One turn moves every row onto another: examples first, then more rows asked:
Z977: [-25  25  -8   4  -5   5 -15 -13   2  21   8 -16  22 -10  18   6   3  34
 -10   9  32   1  22  17  33   3 -13]
Z520: [-51 -12 -36   9 -22   4  -3 -18 -18   3  -9  -9   6  33  22   4 -15  -5
 -28  12 -17  15  -9  17 -14   3  15]
Z230: [-18  27  -8   0 -13   5 -22 -16  -3  18   9  -6  13 -15  20  -8   7  28
 -25   2  32   4  23   8  12  24 -21]
Z278: [ -1 -10 -10   1 -14 -41  14  13 -21  31   2   7   5   8  -2 -16  -2 -45
  14   9  -8 -12 -15  20  -8  29 -12]
Z465: [-24  15   4   4  -4  26  16   1  18  -5 -22 -22  15   8   7   0  -8  -2
 -18  13 -14 -40   2  12   0 -31 -41]
Z511: [ 16 -24  25 -11  -5 -32  11   0  -8 -22 -15   2  16 -15   8  -5 -20 -14
   2 -12   1 -10 -30  33  -7  -1  13]
Z478: [-24  25  -5   8 -30  -6 -21 -10 -13  25   0 -17  16 -10  16  13  11  20
 -25  13  31  -4  19  16  19   9 -23]
Z704: [-22  29  10  11 -10  16   2   0  11   2 -30   0   6   2  13 -19 -16 -10
 -30   3 -10 -44   1   1 -17  -5 -51]
Z117: [ 11 -13  16   3  -1 -28  12   0 -12 -12 -35  18  13 -20  14 -13 -36  -1
  16 -11  12 -21 -32  34  -2   0   9]
Z437: [ 21 -29  -4  -5  -4 -16  17 -13 -16 -28 -30   7  12 -15  15 -16 -19   5
   8  -7   6 -15 -32  34 -17  -4   7]
Z340: [-21  25  19  -3  16  23  10   1  35  -6  -6  -7  17   1   8 -19 -18  -4
 -23  -6 -14 -29   8   1   0  -8 -35]
Z973: [ -9 -12 -28   7  10 -22  29   8 -13  33 -11   4  14  10   1 -14 -13 -16
  47  17   1 -21 -16  30  19   2  -3]
Z984: [-63   4  -1   6   1  -9  -4  -2   2  11   4  -3  19  28  17   7 -34 -11
 -15   1 -16  19  -4  15  10   6  28]
Z342: [-58  10 -29  21  -3   2  -8 -12 -10  13 -22  23   6  24  30 -17 -44   4
 -12  -1  -6  10  -7   9  -6  23  16]
Z979: [ 11 -19 -35 -11  19 -11  25  -4  -2  15  13   9   9   7   3 -38   0 -17
  24   2  -7   0 -10  17  -6  28  -2]

Z437 -> Z117
Z342 -> Z984
Z478 -> Z230
Now these:
Z704 -> Z340
Z979 -> Z973

One turn moves every row onto another: examples first, then more rows asked:
Z245: [ 27  43   0   1 -15   9 -13   8  -8 -17  10   6  11 -32 -25 -21  11  -4
  11 -18   8 -17   0  11  -7 -15   6 -19  19]
Z918: [ 20 -17  -1  -3  -4  -7   7 -15 -26   2  16  -8  -5   3  -2  40   8  11
 -47 -23 -16  21  -8  -5  24   6   2  28  -7]
Z273: [ -1   7  -8  -5   4  -3 -51  -3  -9  25 -15  -4  -9 -47  -2   4   8  22
 -39 -10 -13  12   1  -3  15  38   8  13  17]
Z143: [-20 -16   3 -22  -1 -14 -18  -3   2   2 -13   8 -10  -9  -5  15   1 -16
   3 -13  17 -25  14  37 -18 -14 -22  14  -6]
Z35: [  0   8 -49 -15   9  -1 -25 -18 -16  24   4   6   5  -5  15 -12   1   3
 -41  -2  15 -13  16  -1  -5  12 -11  11   6]
Z786: [-23   4 -27 -11  12  -7 -33   4  -7   6  -6  -2  13  -9  -3   9  17  -6
 -17  10 -24   2  21  27 -19  22 -15  28   6]
Z828: [ 15  -1   7 -22   4  38   5 -10  12  -7  -7  12 -18 -15 -34  17  13   7
   4 -31  13  25  -2 -16  -6  -1  10 -16  -6]
Z568: [ 27  22  43  36   8 -20 -24 -21 -13  13   0 -25 -32 -12 -15   2   3 -10
 -24  -9  -5  22  13  -6  40   6   5   4   9]
Z687: [  0  18   6   5   4   1  29   0  -9   2   7 -10 -18  42  -1  28  -7  13
  10  -7   7  28 -12  -2  17  11   1  16  -6]
Z597: [  1 -13  27   5  -2   1  11   1  -1  -5 -19  -8   5  11   6  -7   5  -6
  47 -14  10  17 -28 -12  10   0   4   6  17]
Z49: [ 23  43  28  10  23 -13 -24  -7   4  -4  -8 -22   7  -6  -4 -34  -3  11
 -13   6  10  16  10 -18   4  25  12 -25  -9]
Z898: [  0   0  23 -21  28  -3 -52   3  -9  15   6   0   8 -22   8  20  23 -25
  25  -1   0  -3  -4 -10   9 -14   6  25  24]
Z390: [ -6   0  29   7  -4  -3  14 -26 -27   6  15 -21 -17 -43  14 -16  24  -8
  -6 -23  14 -26   8  10   7 -12 -13 -11  -4]
Z266: [ 18  55  23  32  -6 -14  -8   7  14   3   9  -9 -22 -15   6 -36  12   1
 -17  -6 -10  -8   8  -3  -2   8  -9 -11  25]
Z92: [ -3 -13  23   8  10   3  -2  10 -13  -2  20  -9  -5  47   7  14  -7 -33
 -29  -3  10  11  -8 -12  12  14   5  13  -8]

Z143 -> Z597
Z786 -> Z687
Z92 -> Z49
Now these:
Z568 -> Z273
Z898 -> Z828

One turn moves every row onto another: examples first, then more rows asked:
Z62: [-21  -1 -14 -24 -20   2 -12 -20  -2 -33 -11 -24 -45 -13 -13  41   3  -5
 -15  -1  13  -6  -6]
Z732: [  4   5  19   9 -36   0  16 -12  15  -3   5  -6 -25 -11   5 -27  13 -19
 -14   9  22   2 -22]
Z468: [  1   2 -13  20   4  -9 -22  -4  -8 -19 -10   3 -42 -11  -7  48  -4  -4
  18  14  -5 -19  33]
Z88: [-20  -7   8  29 -12  -6 -28 -22   7 -30 -12 -20  35   9   0  21 -17 -31
  15  -1   0  -1 -16]
Z352: [ 29   5 -19  21 -17 -11   0 -23  26 -38   9  -4   9 -15   0  17   8 -11
 -19   9 -25   0 -11]
Z592: [-28 -18  -5  -9  15  18   8  -7  -6 -14 -11   2 -28 -32 -16   7  14   3
 -18  -4  -9   3  36]
Z614: [  8  -5  -1  37  -2 -29   4 -20 -12  10 -11   8   1   0 -13 -33  -8 -21
  16  -4 -20 -15   3]
Z349: [ -5   1  13  -5 -46   4   9 -23  19   7  13 -15 -15  -3   6 -29   4 -20
  -7   3   6   3 -24]
Z97: [-50  12  18 -14 -18   3 -18  -6  10 -25  -9  13 -18 -18   3  14  -7  -4
  18  12   1 -24  31]
Z443: [ 29 -31 -28  32 -26  16  -6 -21 -11  -8   3   1  11  -4  -5  -1   3 -27
  -8  -9  10  22   7]
Z327: [-11  -5   0  39   4  -1  -4   5  -3  32 -10   0   6  14 -16 -20  -8 -20
   5  -6 -10  -4   7]
Z985: [ 12   0   5  -3 -10 -28  -5 -35  -8 -57   8  14 -21 -15   8  11 -26   3
   1  -5  -9 -30   7]
Z553: [-14   0 -10 -15 -44  -4   6 -34  18   7  16 -14  22   3   1 -20  -2  -3
   9   4  -3  10 -12]
Z10: [-47  -3   4   4 -12  10 -19  -2  -4  -9  -6  11 -14  -6 -15   6 -34 -22
  24   2  21   0  40]
Z655: [-37  -8 -29   4  21  -3 -15 -20  -8 -26  -6  11  10 -11   4  20 -18  24
  20 -14  -9 -15  20]
Z601: [-15   4   7 -10 -49  -6  14 -26  16   9  12 -16  -1  -6   2 -21  10  -4
   1   3   8  16 -16]
Z405: [  7  11   1 -12  -4 -21  -8 -36  -7 -56   1  15 -24 -24  13  18 -28   5
   1   1   0 -22   6]
Z221: [-35 -10 -28  -3  16   2 -14 -18  -3 -20   8   4  20  -1   4  18 -22  19
  22 -14 -16 -17  20]
Z82: [ 11   1  14   8 -35   0  18  -7  17   1   4  -7 -31 -16   1 -27  15 -15
 -16   6  16  -1 -18]
Z101: [ -3   6 -14  11 -12  -7 -31 -37  -3 -21  -2  -3   1 -10 -24  55 -14  -4
  18   8 -11 -13  31]
Z411: [ 20  14 -13  -9 -13  10   2  -8  -7  -3  -9  23 -50 -18 -10  15  -9  19
 -17 -19  22  -8  12]
Z902: [-24 -10 -20  14  37   4 -19  -3 -18 -37 -11  21 -10 -18   2   6 -20  13
   3 -16  15 -18   9]
Z909: [-26   5 -20 -14   2  20  11  -6 -12  -2   1   9 -42 -33 -14 -22   9 -19
 -12   5  10 -12  13]
Z65: [-14   4   0  21 -28 -10 -35 -15   1 -27  -7 -15  35  13   2  11 -16 -39
   0   1   4 -15 -18]
Z80: [ 27  19 -15 -16 -15   6   0  -1  -7   1   1  16 -42 -10  -9  10  -6  10
 -22 -19  22 -19   9]
Z949: [  4   7 -18  -8 -28 -12   4 -27 -13 -44  -5 -24 -31 -33 -24  17  20   7
  -2  -1  -4 -13  -4]
Z331: [-12   0   2  37   9 -13   0 -10 -11  29 -15   7   1   1 -12 -22  -2 -25
  16  -4 -18 -10   2]
Z677: [-28  -3  -1  26   2  14 -10   8  10  40 -13  -1  -1   9  -8 -10  -7 -25
   5  -3  14  -4   0]
Z593: [ -4   7  -2 -18  -2   5 -25 -29  12 -46  12  22 -14 -19  15  28 -33  10
  -3  -3  24  -4   8]
Z546: [ -9  19  -6  14 -28  -9 -27  -1  -7 -33 -15  -5  23  12  -4  11 -25 -43
   2   2   7  -8 -23]
Z220: [-21 -15   2  33  -7  -7 -30 -14   8 -28 -13 -18  35   9  -1  23 -21 -29
  13  -1  -3  -4  -6]
Z584: [-31   7   5 -19   6  11 -14 -23 -15  -2 -15  -4 -21 -15  -4   7  -4  31
   6 -11  24 -32 -18]
Z810: [-22   1  -5  33   7  10  -8   5  10  40  -9   3   1  11  -9  -9  -3 -23
   4  -4  12   5   2]
Z45: [  7  27 -17   1 -32  -8 -24  -2  -6 -15 -13   0  16  12  -8  -3 -24 -43
  -6  -3  16 -14 -24]
Z18: [ 18  -5   4   4  -3   5  -5 -27   2  -6   0  13 -39 -21  -9  22  -6  44
   5 -18  13  -1  15]
Z205: [-28 -29   2  -8 -12  30 -14 -16 -25   7  -8  -6 -14  -7   3   5  -5   4
   8 -29  39 -14  10]
Z496: [ 30   8 -23  29 -10  -7   4 -20  20 -34   8   1   9 -11  -4  13  12 -10
 -19   8 -26   5 -12]
Z267: [ 38  -7 -31  34 -17  -4  -1 -12   9 -24  14  -6   6  -9   2   4  12 -18
 -16  -1 -16  15   1]
Z51: [-34 -17   4 -15  -7  28 -14 -21 -25   7 -15  -5 -15 -13   2  12  -7  15
   9 -15  40 -13   8]
Z66: [ 33 -16 -30  33 -22   7  -1 -24  -2 -19  11   6   6 -10  -2  15  10 -23
 -22   4  -2  22   4]

Z411 -> Z405
Z496 -> Z88
Now these:
Z18 -> Z593
Z66 -> Z546
Z220 -> Z677
Z10 -> Z909
Z985 -> Z221
Z592 -> Z62
Z553 -> Z443
Z327 -> Z349

One turn moves every row onto another: examples first, then more rows asked:
Z944: [  5 -17  -9 -22 -29 -23  13 -12   4  -9 -11  11 -11  51   8  -4   3  -8
 -11   2   6  -2]
Z926: [ -8 -29  10  -3 -14  61   4 -12  17  13  -1  -1   7  20 -14  11 -10  -7
   6  15  -6 -11]
Z879: [ 17 -24  15  -7 -23  17  15   2  21  12 -29   6  -4  -5  22  30   6 -17
 -11 -22  14 -11]
Z558: [-12 -31   8 -17 -12  57   1 -10  17  12  -1   1   7  15 -23   7  -9 -10
   3   9   1 -17]
Z798: [ 12 -14  -3  -6 -27 -21  19  -3   8   6  -8  14 -12  51   6  -6   3 -13
 -14  -5  18  -2]
Z653: [-14   5   5 -19  -9  11  -2  -4  12  45   7   2  16 -39  18   4  17   0
  12   8  -4  -2]
Z270: [ 11 -24   1  -1 -34  17  18  -7  15   5 -30   2  -5  -2  35  30  12 -10
  -2  -5  -5   0]
Z832: [-11   9  21   3  -3  16  -1   4  10  46  12   2  22 -34  23   7  10  -1
   9   4   3  -1]
Z487: [-16 -34  13  -3 -33  12  -2  -1   1 -21 -18   3  19 -10  33  11   6 -13
 -12 -16  13 -13]
Z870: [-30  -4  -3  -3  42 -13  -4  10  13 -24   0  12  15  -7 -31  -9  24   2
   3  17   1  -1]
Z686: [-24 -35   0   2 -21  54   4  -7  11  12   6   1  14  13 -14  -7  -3 -11
   2  14   1 -12]
Z758: [ -7   7  -4  28  39  -3  15   9  20  -3  -4   9   0   7 -17   7  24   9
  11  31 -17  16]
Z762: [ -6  21  -8  17   5 -21   1  -7  -2 -14 -17   3  14  43 -33 -19  -1  -2
  -2   7 -10  -1]
Z743: [ -1 -31  23  -8 -23  14   3   5  12  -5 -21   7  11 -11  21  19   4 -20
 -16 -28  26 -18]
Z321: [  3  10  13  12  52   1  10  10  26  -4  -7  10  -1   8 -29  18  16   6
   7  18  -6   7]
Z529: [-17   5  12 -36  -5  13 -11 -10  10  27   3  -2  19 -36  20  14  11   5
  16  11 -12  -4]
Z521: [  5   3   1  -5  40 -34   5  -5   2  20  -7   3   3 -28  23   8 -10   6
  16  -2 -17   1]
Z162: [  4  24  -5  14   9 -19   3  -9   2 -11 -21   3   8  46 -34 -11  -1   0
   0   8 -14   0]
Z197: [  1  21  -5   2  12 -22  -1  -4   4 -10 -20   7  12  39 -44 -17  -1  -7
  -6  -3  -2  -8]
Z585: [  7  24  -3   4  13 -19   2  -7   6  -8 -23   4   7  44 -41 -10  -3  -4
  -2   1  -9  -4]
Z826: [-10   4  13  -7  53  -6  -2  12  22 -17  -4  13   8  -1 -39   9  16   2
   2  11   4  -4]
Z563: [  1 -16   5 -23 -24 -20   2 -13  -1 -26  -8   8  -1  54  12   2  -5  -5
 -11   1   8  -4]
Z77: [ -3   2   2   1  37 -34   1  -7  -3  11  -5   0   9 -26  28   7 -10   9
  17   2 -21   2]
Z991: [  2   2   6  -3  42 -35   4  -1   2  22  -5   5   6 -30  17   3 -10   3
  12  -9  -7  -5]
Z476: [ 11 -13  14   4 -20 -17  12   0   4  -2  -3  13  -3  54   8  -3  -6 -13
 -18 -10  26  -5]
Z44: [-14   8  32 -24   2  18 -17  -8   6  17   7  -5  27 -30  25  21   1   9
  15   9  -9  -5]
Z824: [-10  11  37   0   3  21 -11   1   6  30  12  -3  29 -28  27  17   1   5
  10   6   1  -3]
Z803: [-22 -35   2 -13 -17  53   0  -8  14  11   2   3  12   9 -22  -4  -5 -13
   0   8   5 -18]
Z234: [ -7  19  -7  10   8 -24  -2  -5  -1 -14 -17   6  16  39 -39 -23   0  -6
  -6   1  -3  -6]
Z194: [ -6   0   8   3  41 -36  -2   0  -3  14   0   5  13 -31  21  -1 -12   3
  11 -10  -4  -5]
Z17: [  4 -14  20  -7 -18 -16   2  -5  -1 -22  -3   8   4  56  11   2 -11  -8
 -16  -7  20  -7]
Z835: [-10 -30   0   1 -39  14   8  -8   4 -16 -24  -1   9  -5  43  18  11  -7
  -3  -1  -6  -1]
Z431: [ -9  -1   7   5  39 -34  -2  -3  -7   7   0   2  14 -28  27   1 -12   7
  14  -3 -14  -1]
Z152: [-16 -31   5   8 -19  58   6  -9  11  12   3  -2  11  19  -9   3  -6  -8
   5  18  -5  -8]
Z889: [-28  -1 -14  18  32 -11   8   8  12 -16   1  10  11  -1 -18 -11  29   6
   7  29 -13  11]

Z991 -> Z77
Z162 -> Z234
Now these:
Z743 -> Z270
Z529 -> Z824
Z558 -> Z152
Z798 -> Z563
Z826 -> Z758

